110,132,110,127,149,138
107,141,103,120,144,131
146,136,101,106,107,116
>> 106

129,146,125,156,140,135,138
129,143,125,156,140,135,135
129,143,125,134,135,135,135
>> 135

150,110,122,149
139,117,116,146
149,110,119,148
>> 110

124,125,120,113,124,130,138
149,135,127,105,112,133,127
153,129,128,119,111,129,126
>> 111

129,130,137,132,129,127
125,139,115,125,125,113
106,121,124,132,106,139
>> 132

150,149,131,146,145
151,123,125,121,149
151,127,126,130,150
>> 126

128,126,117,137
152,114,124,148
132,131,135,130
>> 131

132,105,139,107,126
110,137,118,126,128
105,113,112,108,109
>> 112

153,124,121,141,116,112
140,133,125,155,124,112
143,123,124,143,116,114
>> 143

109,128,127,129
129,127,105,119
133,128,132,112
>> 128
---
((158, 129, 126, 126), (128, 127, 125, 106)) result: 128
(128, 123, 132, 137, 103) result: 123
(109, 145, 126, 156, 129, 149, 121) result: 156
((122, 119, 101, 113), (145, 146, 155, 98)) result: 145
(146, 106, 109, 150) result: 146
(116, 150, 142, 108) result: 116
((126, 138, 143, 139, 134, 147, 105), (114, 111, 123, 107, 119, 131, 131)) result: 107
((124, 146, 120, 114, 126, 114), (158, 116, 139, 107, 118, 145)) result: 139
(108, 127, 119, 151, 98) result: 127
---
[135 100 107 126 121 124 130]
124
[123 122  99 141]
99
[ 99 150 142 144 117 125 134]
125
[108 122 121 103 136]
103
[149 143 140 144 111 151 151]
151
[143 120 132 151 153 105 149]
105
[107 122 140 100 110 151]
110
[157 123 105 142]
105
[111 120 108 125 112 102]
112
---
[[149 114 128 113 152 124]
 [134 111 148 118 147 147]
 [115 154 145 135 112 120]]	149, 120

[[135 114 148 115]
 [126 133 140 105]]	135, 105

[[136 127 133 116 119 103 113]
 [137 153 124 117 116 135 103]
 [145 130 108 122 114 142 147]]	136, 147

[112 134 116 110 155 137 125]	112, 125

[121 142 108 104 128 133 136]	121, 136

[136 132 146 111 103]	136, 103

[[152 133 135 129 134 128]
 [147 134 119 123 134 136]
 [150 130 116 123 134 136]]	152, 136
---
127  127  127  127  128  155
130  127  129  128  152  126
127  127  126  126  128  156
Out: 155

129  122  120  115  132  145  116
124  115  130  124  135  124  143
124  130  127  142  136  154  138
Out: 116

109  125  118  106  121
116  122  128  147  129
112  116  134  140  108
Out: 121

129  128  121  121
109  150  156  146
104   99  113  104
Out: 121

125  141  115  128  118  115  121
120  122  147  108  126  140  140
118  128  135  103  121  139  135
Out: 121

149  138  139  118  149  142
129  127  127  130  124  129
127  131  122  130  134   99
Out: 142

120  149  148  131  152
123  146  145  126  127
138  145  111  106  111
Out: 152
---
array([[130, 145, 123, 126, 150, 126],
       [126, 145, 135, 130, 156, 126]]) result: 145

array([[124, 126, 144, 148, 121],
       [136, 134, 107, 141, 116]]) result: 126

array([[139, 125, 115, 127, 127, 113, 157],
       [144, 126, 123, 135, 115, 110, 138]]) result: 125

array([[142, 116, 117, 149, 117, 107, 134],
       [146, 112, 114, 156, 114, 100, 136]]) result: 116

array([[149, 136, 134, 145, 127, 113],
       [122, 135, 111, 122, 125, 132]]) result: 136

array([[106, 150, 115, 147],
       [142, 108, 112, 111]]) result: 150

array([[133, 133, 105, 144, 133, 117, 136],
       [112, 138, 138, 107, 136, 135, 122]]) result: 133
---
Input:
[[141 131 114 148]
 [124 130 103 117]
 [141 129 119 151]]
Output: 141

Input:
[[116 107 151 122 126]
 [137 112 157 121 144]
 [129 142 129 143 135]]
Output: 129

Input:
[[152 132 125 104 132]
 [125 111 134 134 111]
 [110 134 132 107 129]]
Output: 110

Input:
[[116 138 141 154]
 [136 115 111 127]
 [122 119 131 132]]
Output: 122

Input:
[[134 138 138 118 128 148]
 [131 144 130 131 126 153]
 [131 113 145 126 124 113]]
Output: 131

Input:
[[148 125 132 151 125 128 113]
 [134 129 135 128 128 128 124]
 [142 114 144 147 135 125 111]]
Output: 142

Input:
[[126 116 134 133 134 106 105]
 [135 113 144 115 130 111 108]
 [128 120 141 117 123 119 127]]
Output: 128

Input:
[[137 123 126 133 124]
 [111 125 123  99 133]
 [129 126 151 137 129]]
Output: 129
---
[138 119 128 157 118 138] out 119

[126 144 102 152] out 126

[151 125 129 102 133] out 125

[145 141 124 127 125 153 151] out 125

[[114 147 136 131 110 109 132]
 [123 119 129 105 131 123 132]] out 109

[[105 114 127 140 125 109]
 [119 130 149 119 154  99]
 [107 120 124 125 123 121]] out 105
---
[[140 109 145 150 154]
 [107 116 131 126 135]] result: 145

[155 156 126 130 110] result: 126

[[104 123 133 115 137]
 [122 148 136 149 116]] result: 133

[[127 106 121 149 136]
 [129 151 132 127 132]] result: 121

[130 154 141 129 132] result: 141

[116 149 104 155 129] result: 104

[[127 128 127 120 147]
 [125 142 133 134 117]
 [150 127 132 124 135]] result: 127

[153 140 100 109 102] result: 100

[[104 153 155 144 104]
 [137 151 137 141 100]] result: 155
---
[[154 125 123 134]
 [152 131 125 141]]	134, 152

[149 104 113 108 121 111 126]	126, 149

[114 150 104 120]	120, 114

[[100 123 103 136 108 126 154]
 [133 117 153 110  98 128 148]]	154, 133

[[131  99 144 157 133 116]
 [125 140 123 117 130 136]]	116, 125

[[131 150 115 126]
 [155 154 140 112]
 [137 119 122 133]]	126, 137

[104 132 136 122 130 120 109]	109, 104
---
[[132 139 144 129 141 143]
 [106 139 130 137 138 113]
 [106 125 134 128 127 139]] --> 144, 143

[128 135 107 124 141 149 142] --> 149, 142

[[118 125 146 106 125]
 [151 126 119 141 126]
 [148 145 143 114 145]] --> 151, 148

[[125 131 140 144 153 143]
 [128 129 129 129 129 138]] --> 153, 144

[[130 119 113 155 134 116]
 [110 131 125 115 116 117]
 [128 128 130 128 129 127]] --> 155, 134

[[149 145 133 125 154 129]
 [126 113 124 137 123 131]
 [110 110 138 117 117 122]] --> 154, 149

[[119 112 129 115]
 [128 144 101 128]] --> 144, 129

[[130 125 142 125 130 123]
 [131 120 132 123 119 138]
 [153 132 110 117 125 143]] --> 153, 143
